In the data rows, zero lies at 4.5, halfway between 4 and 5.
Here are some points:
[3 3 4 4 5 7 4 7 4 4]
[1 2 4 4 0 9 7 9 7 7]
[7 7 7 3 9 0 3 0 5 4]
[2 3 3 5 4 9 6 9 5 7]
[4 3 2 5 1 5 5 9 6 4]
[5 2 3 5 1 7 7 9 7 6]
[5 4 5 3 4 9 7 8 6 5]
[4 6 4 4 3 6 4 8 3 6]
[3 2 5 7 3 4 6 8 7 7]
[5 4 6 4 5 5 5 3 6 4]
[7 7 6 3 4 4 4 3 4 4]
[4 3 5 6 1 9 6 9 7 5]
[4 5 3 5 3 0 5 4 6 4]
[4 5 3 5 5 2 3 2 4 3]
[4 4 3 6 3 7 5 7 5 4]
[8 8 6 3 9 0 1 0 2 5]
[3 1 5 5 1 9 8 8 5 6]
20 more points follow, each with its number after it:
[6 6 5 3 7 0 4 0 5 3] 0
[2 1 2 5 0 9 7 9 4 3] 1
[3 4 5 5 2 5 5 6 6 5] 2
[5 6 4 2 5 1 2 3 1 4] 3
[7 6 6 5 9 0 1 0 4 3] 4
[4 6 5 3 6 4 2 1 2 2] 5
[2 4 2 8 3 2 2 5 3 4] 6
[5 6 5 4 6 0 4 1 3 6] 7
[3 3 3 5 2 9 8 9 6 4] 8
[6 6 5 5 6 4 4 2 4 3] 9
[6 5 4 5 5 0 5 3 4 4] 10
[4 3 5 7 3 9 6 8 6 7] 11
[6 6 5 3 3 7 6 4 5 4] 12
[5 5 4 2 6 7 4 3 1 4] 13
[4 4 5 6 5 2 3 4 5 5] 14
[9 5 7 4 9 0 2 0 6 4] 15
[2 5 4 7 2 4 5 7 2 3] 16
[5 6 5 5 5 0 3 3 4 3] 17
[4 4 4 6 3 2 5 4 4 3] 18
[3 4 3 3 1 9 4 7 2 6] 19
Which of these numbered points is nearest to each point below, ignoring the direction in which the first points spread most? Its number follows each.
[4 4 4 7 4 1 3 5 2 5] > 6
[5 5 4 3 5 4 6 3 8 4] > 0
[8 6 8 2 8 0 3 0 4 4] > 15
[4 5 5 5 7 0 5 2 4 3] > 18
[1 3 5 5 2 9 6 9 6 6] > 2
[5 5 5 3 4 9 6 6 6 5] > 12
[7 8 4 4 8 0 0 0 0 2] > 1
[5 4 5 5 7 4 3 3 4 4] > 4
[3 4 3 5 4 5 5 5 4 6] > 7
[7 4 5 6 3 5 6 5 6 5] > 9
[4 4 4 5 4 9 7 8 6 7] > 11
